In the data rows, 128 means zero.
Here are some rows, each followed by its group. Groups can overlap.
[154 143 166 164 144 150 125 162 168 137 138 153 126 129 169 129 160 139
 151 132 141 154 144 136 146 131 101 128 143 154 130 170] 0
[136 145 146 136 133 142 133 133 145 140 162 145 136 138 133 130 148 134
 144 139 154 136 141 150 163 148 148  76 130 138 117  95] 0
[ 92 111  93  97 122  89 101  98  91  97  89  92 112 105 100 102  90  98
  86 110  89  98  95  97  97 103 101 137 126 137 146 122] 1
[115 111 119 143 136 109 110 142 119 106 108 108 119 122 144 110 110 112
 111 117 107 122 126 114 108 115 185 118 152 120 102  86] 2
[110 139 118 123 156 104 110 123 117 109 101 106 117 111 120 111 111 112
 100 116 104 116 109 108 113 113 102 160  96 129 143 118] 1
[142 144 118 116 120 124 133 114 118 132 118 124 132 164 117 130 118 125
 140 121 123 124 114 121 118 129 158 116 165 139 124 112] 1
[156 151 152 132 123 249 159 129 151 163 157 163 130 133 155 145 150 178
 153 137 157 131 153 142 146 138 135 150 112 125 124 122] 2
[160 137 144 145 134 134 125 140 143 136 131 139 133 139 139 123 151 124
 162 121 140 143 136 135 123 133 135 115 170 130 155 133] 3
[141 140 135 138 131 139 136 140 135 163 140 133 126 131 125 124 163 126
 141 127 176 141 140 146 133 148 133 108 107 120 118 114] 3
[ 93  96 102 116 176  92 102 117 105  97  95  95 115 106 102 102  99  99
  91 111  96 108 103 100 103 107 136  72 158 153 174 143] 1
[146 147 183 127 131 160 127 128 184 143 137 139 128 129 141 128 167 152
 146 129 132 125 138 132 143 127 123 130 105 116 145 129] 2
[161 153 183 150 140 162 136 151 184 148 143 174 129 130 153 138 180 147
 162 134 150 149 141 136 148 133  99 126 159 119  98 129] 3
[170 149 158 141 129 172 138 136 155 144 161 158 136 132 161 135 164 147
 164 142 147 138 156 142 154 134  88 127 149  94 132 116] 4
[117 106 118 144 130 129 122 148 118 122 165 118 124 121 129 121 121 124
 122 131 145 131 255 159 131 134 151 141 123 106 140 118] 4
[ 91  96  98 100 110  99 105 104 100  93 112  97 119 105 102 106 100 107
  94 154  98 102 101 106 164 107 184 158 147 149 116  86] 0
[152 146 151 141 129 166 157 139 152 142 145 236 133 133 145 167 150 165
 156 136 147 145 142 135 143 129 112 111 133 123 141 140] 3
[104 110 101 103 110 111 153 103 100 163 108 105 119 119 103 117 104 113
 103 115 115 105 117 113 105 118 137 125 103  72 124 127] 5
[109 140 107 111 138 101 109 112 106 112  98 102 116 113 113 108 104 108
  99 115 103 109 104 107 107 119  90 119 115 114 131 102] 1
[142 139 154 146 130 141 130 140 153 136 142 140 138 134 143 125 146 130
 145 132 132 139 143 130 147 128 139  95  95 108 127 158] 6
[146 149 156 126 125 190 152 125 155 139 140 166 126 130 149 156 142 206
 142 133 137 126 137 133 139 129 124 139 117 135 106 148] 2
[136 131 120 114 120 129 137 118 121 126 130 133 142 159 118 142 126 131
 145 129 126 123 119 126 128 125 140 131 137 168 172 142] 0
[127 130 136 133 133 138 117 132 135 120 119 120 120 119 220 116 129 137
 120 127 117 119 131 122 125 122 125 174 106 157  98 133] 2
[140 129 134 148 131 134 141 144 132 132 129 158 131 138 133 151 127 135
 141 124 137 152 136 129 123 129 123 118 133  66 139 101] 3
[125 134 119 111 117 116 128 110 118 118 115 120 128 134 116 129 111 124
 120 119 118 115 110 124 110 125 135 109  86 142 109  86] 2
[144 145 135 122 121 176 179 120 134 192 145 152 128 132 132 146 142 156
 145 134 157 126 140 138 138 139 129 151 122  92 127 156] 5
[153 139 151 154 134 165 146 151 150 141 141 184 130 133 158 157 142 158
 155 132 145 152 150 133 138 131  74 158 107 155 106 159] 3
[101 105 106 100 110 106 116 102 104 110 150 105 130 123 103 116 106 109
 107 134 113 103 120 129 124 126 158  94 120 122 173 108] 4
[124 134 136 145 135 126 134 142 134 147 123 125 123 124 121 120 128 120
 119 121 151 137 135 129 119 141  85 163  95 157 119 113] 5
[102 105 110 142 255  98 104 144 111 101 100 101 115 107 117 106 105 103
  97 114 102 124 112 106 107 111  87 120 110 111 150 132] 1
[102 111 108 107 116 115 113 107 107 106 109 105 118 113 145 114 101 136
  97 122 101 103 113 113 112 111 160 146  91 150 123 132] 2
[124 161 115 116 140 110 113 119 116 118 103 107 117 116 118 111 114 116
 108 116 110 115 107 112 111 121 108 109 162 144 128 130] 1
[108 125 109 117 118 113 121 116 107 126 138 110 125 134 113 112 112 110
 113 125 148 117 129 186 119 255 105 142 127 105 140 100] 4
[137 132 135 113 120 147 148 116 138 133 137 156 128 128 125 156 147 166
 141 139 130 122 122 127 145 122 153 107 114 123 112 143] 3
[106 111 108 106 121 106 116 109 110 116 107 109 120 124 107 114 113 110
 107 128 109 106 107 113 120 125 100 101 113 125  86 101] 1
[ 96  98 104 125 128  94 101 126 103  95  94  96 113 106 137 104  97 101
  92 113  92 110 107 101 101 102  92  88 109 100 103 106] 2
[135 123 126 147 129 137 124 149 126 123 125 131 121 120 200 127 132 133
 138 129 123 151 135 129 128 120 114 134 131  81 130 152] 5
[128 127 125 130 125 121 124 132 124 120 122 130 125 119 136 130 134 125
 136 130 117 152 119 123 136 117 142 126 119 122 145 131] 5
[159 157 147 125 127 163 143 126 148 184 143 146 133 142 137 130 164 139
 154 132 152 125 140 138 140 145 139 147 109 169 138 164] 5
[166 141 146 146 148 141 128 146 147 140 134 147 128 128 140 131 148 137
 149 126 141 149 138 133 136 128 145 159 132 216  97 127] 0
[119 116 115 110 114 124 133 108 114 125 138 121 173 157 114 130 113 126
 131 126 120 113 128 129 123 126  89 124 109  91 133 147] 6
[157 149 133 127 123 142 144 125 132 142 148 149 139 140 132 141 142 137
 155 140 141 136 130 135 149 134 117 182 114 158 110 154] 0
[158 149 175 161 139 157 138 158 173 143 137 171 128 128 161 137 167 143
 154 132 145 155 144 131 139 132  73 147 146 137 117 177] 3
[159 144 150 149 129 157 142 145 150 147 151 164 137 152 142 140 155 139
 180 131 157 153 147 142 140 139 100 143 143 142  88 175] 6
[137 135 134 124 120 158 159 123 132 166 180 141 133 135 125 136 138 137
 147 134 180 128 153 157 138 151 125 129 120 174  97 125] 4
[123 111 123 154 137 127 122 153 123 122 149 120 129 121 132 119 123 122
 123 127 138 136 229 147 128 134  99 176 147 131 128 145] 4
[135 132 137 132 138 130 128 130 137 140 131 139 129 126 129 125 148 124
 132 133 135 132 132 128 140 135 146 125 107 177 120 118] 1
[158 136 122 132 125 133 126 135 123 137 131 126 129 156 132 123 133 123
 159 119 149 130 137 155 115 149 143 160 133 132  89 102] 4
[127 124 113 109 117 121 121 113 114 112 112 112 127 131 125 122 109 125
 126 120 111 111 109 117 110 117 140 129 101 152 109 112] 2
[ 98 126  95  92 109  93 105  94  94 103  92  93 113 111  99 105  95 101
  91 115  91  96  94  99 103 105 146  99 138 122 151 102] 1
[142 142 185 138 134 158 130 138 183 146 151 141 127 128 145 126 166 144
 145 131 147 128 157 143 143 140 117 119  93 142 136 139] 2
[159 145 150 145 132 167 152 144 152 148 149 206 133 137 142 157 152 154
 168 135 157 154 144 138 145 134 150 100 126 142 131 117] 3
[109 104 106 109 111 115 157 110 107 107 112 130 123 119 107 252 102 148
 109 125 110 115 111 112 113 110 108 114 123 121 133  98] 3
[180 136 144 137 127 152 132 135 142 143 161 142 136 135 139 129 153 136
 166 131 151 135 160 146 141 135 128 164 190 161 118 168] 4
[115 124 128 121 121 125 123 120 127 120 143 130 128 116 132 127 132 130
 115 183 119 123 129 123 239 119 144 135 108 142 122 116] 0
[143 149 255 136 139 145 126 136 255 135 136 141 126 126 141 126 162 141
 139 130 132 130 134 129 141 129 104 125 119 120 140 138] 2
[164 150 144 127 126 172 150 130 145 188 154 152 136 146 136 135 165 141
 181 132 165 132 146 146 138 143 120  95 128 125 140 143] 5
[156 146 145 136 140 138 129 137 147 136 130 146 127 133 137 130 160 132
 145 126 141 140 127 133 134 133 160 129 131 150 109 132] 3
[105 108 110 124 137 104 113 124 110 113 105 108 121 117 112 113 109 107
 103 118 108 123 116 111 113 120 123  94 163 144 141 108] 1
[159 169 147 127 132 143 134 126 148 153 130 144 131 137 135 129 157 135
 152 132 136 127 126 128 139 138 164 123 129 158 143  83] 1
[119 121 127 126 119 140 132 124 125 126 255 131 139 130 128 128 128 130
 134 148 155 124 171 183 161 151  98 127 129 155 140 158] 4
[165 150 124 120 121 137 144 120 123 132 126 143 129 141 129 148 127 145
 156 126 130 128 118 128 123 126 128  93  97 166 125 128] 3
[120 161 116 110 117 117 128 109 117 128 103 115 120 127 115 118 118 122
 111 123 110 107 107 109 116 126 122 132 115 140 120 101] 1
[154 139 136 126 129 147 123 126 136 129 133 128 124 128 158 124 135 139
 140 127 130 123 130 134 127 127 176 133 182 140 120 143] 2
[127 132 138 114 118 160 146 113 137 129 128 136 121 122 131 146 124 237
 120 131 121 114 125 122 132 121  89 146 143 124  99 170] 2
[142 146 189 123 128 149 132 126 189 138 143 147 126 126 132 133 176 150
 141 137 137 125 130 132 150 128 144  98 126 129 162  68] 3
[107 106 109 114 115 119 122 114 109 118 205 111 130 124 113 115 111 118
 115 133 140 113 162 193 130 148 130 113 130 136 130 114] 4
[128 133 140 135 130 129 124 135 140 125 129 130 132 130 131 123 132 124
 131 129 124 133 128 123 138 122 124 109 125 123  87 150] 6
[100  98  99 101 113  97 114 103  99  97 101 101 127 120 100 115  97 107
 104 115  98 105  98 106 105 105 118 152 110 114 174 130] 0
[125 109  99 105 110 103 117 105  98 107  98 103 122 124 108 118  99 111
 113 112 101 111 100 107 100 107  96 154 141 100 143 128] 4
[ 96 101 103 106 109 106 117 108 103  99 124 107 123 108 110 115 103 112
  98 255 103 105 112 114 175 113 172 178 171 124 156  95] 0
[162 163 156 153 138 156 141 149 154 158 148 166 132 137 145 136 169 140
 165 132 170 156 146 146 144 147 143 176 136 149 116 156] 3
[128 129 133 120 123 135 136 120 134 132 159 144 161 139 123 141 139 136
 143 144 132 125 138 134 163 127 113 141 121 107 121 101] 6
[161 130 147 145 132 152 126 142 145 135 156 137 133 129 159 126 150 136
 153 132 140 136 172 142 140 129 173 155 121 152 107 104] 4
[134 129 122 166 139 119 121 166 120 120 119 127 124 127 137 124 121 120
 131 120 133 169 130 136 116 131 135 139 114 163 118 115] 4
[150 132 136 136 125 147 134 137 136 142 143 146 134 134 147 136 152 134
 176 132 137 150 142 138 138 130 147 100 136 101 126 138] 5
[146 135 144 152 129 150 126 150 142 130 139 141 130 127 201 128 147 139
 154 133 131 149 148 135 139 127 118 128 143  94  88 121] 5
[146 146 135 115 123 168 160 122 137 195 151 138 127 138 124 133 146 143
 149 129 165 120 137 145 132 145 109 141 137 101 140 117] 5
[ 90  93  90  93 105  94 131  96  90  92  94 102 114 108  97 183  88 126
  90 115  90  98  97  99  98  96 181 139 111 119 158 135] 3
[122 117 116 115 119 132 177 118 117 120 122 155 124 126 117 252 115 168
 127 131 121 124 119 120 123 115 101 123  89 125 137 134] 3
[115 111 106 119 116 104 120 116 105 106 103 113 121 115 114 126 103 114
 115 117 103 141 104 105 109 107 134 159 127  91 105 132] 0
[ 98  94  88  97 110  90 101 102  88  95  91  91 111 114  99 104  91  98
  94 107  94  98  97 109  91 106  88 111 169  96 153 116] 4
[117 113 122 129 130 120 129 128 124 122 122 131 130 127 118 133 119 124
 117 127 123 125 132 120 123 126 127  89 173 129 170 186] 1
[107 112 113 115 131 107 111 119 116 112 108 107 125 124 107 111 109 110
 109 117 109 116 109 111 113 114 161 101  93 141 122 142] 6
[127 109 116 119 114 124 129 114 114 114 140 119 131 123 122 126 111 126
 120 132 117 114 143 125 123 118  85 107 135  84 130 128] 4
[111 112 100 110 120 100 117 108  99 107  96 102 119 123 107 114  94 109
 101 111 101 113 100 104 100 110 141  86 126 160 140  79] 0
[155 140 137 137 132 131 134 134 137 130 116 141 127 129 135 135 132 132
 145 122 126 147 117 116 119 119 129 141 154 112 133 137] 0
[116 114 114 131 124 122 117 133 112 121 155 113 126 124 130 117 116 119
 120 125 142 124 183 200 123 156 125 143 136  97 174 139] 4
[148 193 127 116 125 131 126 120 128 136 121 126 124 132 136 124 137 132
 136 128 122 120 116 124 133 126 139 147 145 125 113 134] 1
[143 198 135 124 134 132 122 125 134 135 118 124 122 121 144 119 139 128
 122 129 123 124 117 120 134 127 130 144 152 166  96 146] 1
[154 149 158 148 137 166 144 149 159 146 146 200 128 131 149 148 158 153
 156 136 154 151 142 138 148 135  83 119 116 103 109 126] 3
Which 3 other groups have their centres nearest to the centre of group 6, nearest first?
5 2 3
Which 4 groups are nearest to each row below, nearest first, going by the average distance to the group's rows?
[119 119 135 137 145 120 115 137 137 114 127 118 127 119 132 115 127 122
 117 134 117 128 131 120 158 122 114 139 123 108 118  99]: 6 1 5 0
[121 129 132 121 122 133 132 120 132 124 174 135 136 129 125 131 137 134
 129 163 134 123 133 140 207 133 118 170 116 146 123 147]: 6 5 0 4
[164 140 151 139 139 138 125 138 150 135 127 139 130 132 138 126 147 132
 163 121 136 141 129 131 123 128 164 116 122  96 165 152]: 5 6 3 2
[127 138 157 114 120 143 134 113 155 140 131 128 125 124 119 124 139 149
 125 127 127 115 126 127 131 129 131 147 113 136 161 144]: 6 5 2 3
[114 114 106 107 109 111 131 103 103 109 110 115 133 133 115 142 100 125
 116 123 101 113 109 108 112 111  83 132 116  82 152 140]: 1 6 0 5
[ 90  95  97 100 109  92 104  99  95  97  97  96 137 112  99 105  93  99
  92 113  91 100 102  99 102 100 156 140  77  84 113 138]: 1 6 0 2
[125 122 120 143 133 114 120 142 119 114 112 123 123 116 129 122 120 118
 129 122 115 175 115 115 120 115 177 105 181 159 154 133]: 1 0 6 5
[ 88  92  93  98 109  93 104 100  94  90 101  94 114 104  98 102  93 102
  89 130  91  99  97 102 132 102 138 162 153 108 179  99]: 1 0 4 6
[105 113 108 143 126 105 120 137 105 122 115 106 123 122 111 110 103 105
 101 117 131 133 133 128 110 146  84 156 177 153 113 161]: 1 6 4 0
Which 3 other groups have their centres nearest to the centre of group 2, nearest first?
6 5 0
Group 0 spreads out most along one direction. Which 3 other groups' directions of most spread are closest to that one, closest first?
6 4 5
Which 3 groups are nearest to each row below, nearest first, going by the distance to the group's nearest row?
[145 133 146 168 138 155 134 165 144 140 154 145 126 126 172 129 148 138
 142 138 149 154 178 142 151 134 104 161 135  94 127 116]: 5 4 3
[120 123 126 115 115 151 154 112 125 121 123 138 122 120 132 163 112 255
 116 130 115 112 125 118 125 115 101 130 118 124 135 146]: 2 3 4
[160 125 130 148 125 126 123 142 126 126 129 130 132 142 139 125 131 123
 169 121 127 151 140 131 120 126 111 188 140  86  93 184]: 0 5 6
Which 3 groups are nearest to each row below, nearest first, going by the average distance to the group's rows?
[128 136 140 140 170 118 118 136 140 127 117 124 127 125 128 118 129 119
 121 118 120 134 124 118 123 125 155  82 109 139 151 139]: 6 1 5
[151 149 162 136 131 144 129 134 162 150 140 141 130 127 143 121 255 128
 151 134 143 135 135 136 146 135 108 112 129 120 144 125]: 5 3 6
[144 131 134 123 125 142 144 124 134 126 128 158 131 143 132 164 131 156
 152 126 129 131 125 127 126 124 137 116 170 159 132 157]: 6 3 5
Which 4 groups are nearest to each row below, nearest first, going by the distance to the group's nearest row?
[161 146 165 145 133 172 145 147 167 155 154 181 134 134 143 142 175 148
 177 134 167 148 149 144 143 139  87 138 130 112 146  84]: 4 3 5 2
[151 141 141 128 126 152 137 130 144 159 148 140 140 162 127 128 152 132
 169 126 163 129 139 148 130 149  95 110 106 116 167 147]: 5 3 6 2
[120 154 113 115 140 108 113 115 114 119 102 107 118 117 118 113 112 115
 105 115 107 112 108 109 111 118 143 142 115 131  91 124]: 1 2 6 0
[105 104 103 107 109 102 112 105 103 109 111 103 142 189 105 111 100 105
 113 114 104 106 113 114 105 118  84  85  85 111 105 151]: 1 6 2 4
[135 132 125 123 117 138 154 120 126 132 140 144 135 133 123 148 130 138
 137 142 135 128 123 124 143 127 145 124  93 111 138 103]: 6 3 5 1
[176 148 147 127 128 155 133 127 148 150 155 144 134 136 137 128 163 135
 166 136 150 126 142 142 143 139 125 147 148 136 146 123]: 3 4 5 1
[125 123 133 144 152 122 121 142 134 130 122 128 129 125 126 119 134 119
 123 124 128 136 134 123 126 132 118  88 124 142 139 140]: 6 5 1 4
[116 112 109 110 115 116 127 111 113 132 130 114 169 141 107 120 118 115
 126 122 124 112 124 128 119 125 155 153 141 146 141  92]: 1 2 0 4
[146 140 138 136 124 162 176 135 139 164 144 170 129 134 128 158 142 152
 146 130 167 142 145 137 134 137 123  96 104 113 116 150]: 5 3 6 2
[112 106 110 124 120 120 118 126 108 118 154 112 127 122 120 117 112 117
 118 125 137 118 189 176 119 139 156 107 131 138 148  98]: 4 5 1 2
[125 124 127 145 132 134 119 146 127 116 117 122 119 117 255 117 127 132
 123 127 118 131 130 122 125 120 143 119 102 166 127 151]: 2 5 4 1
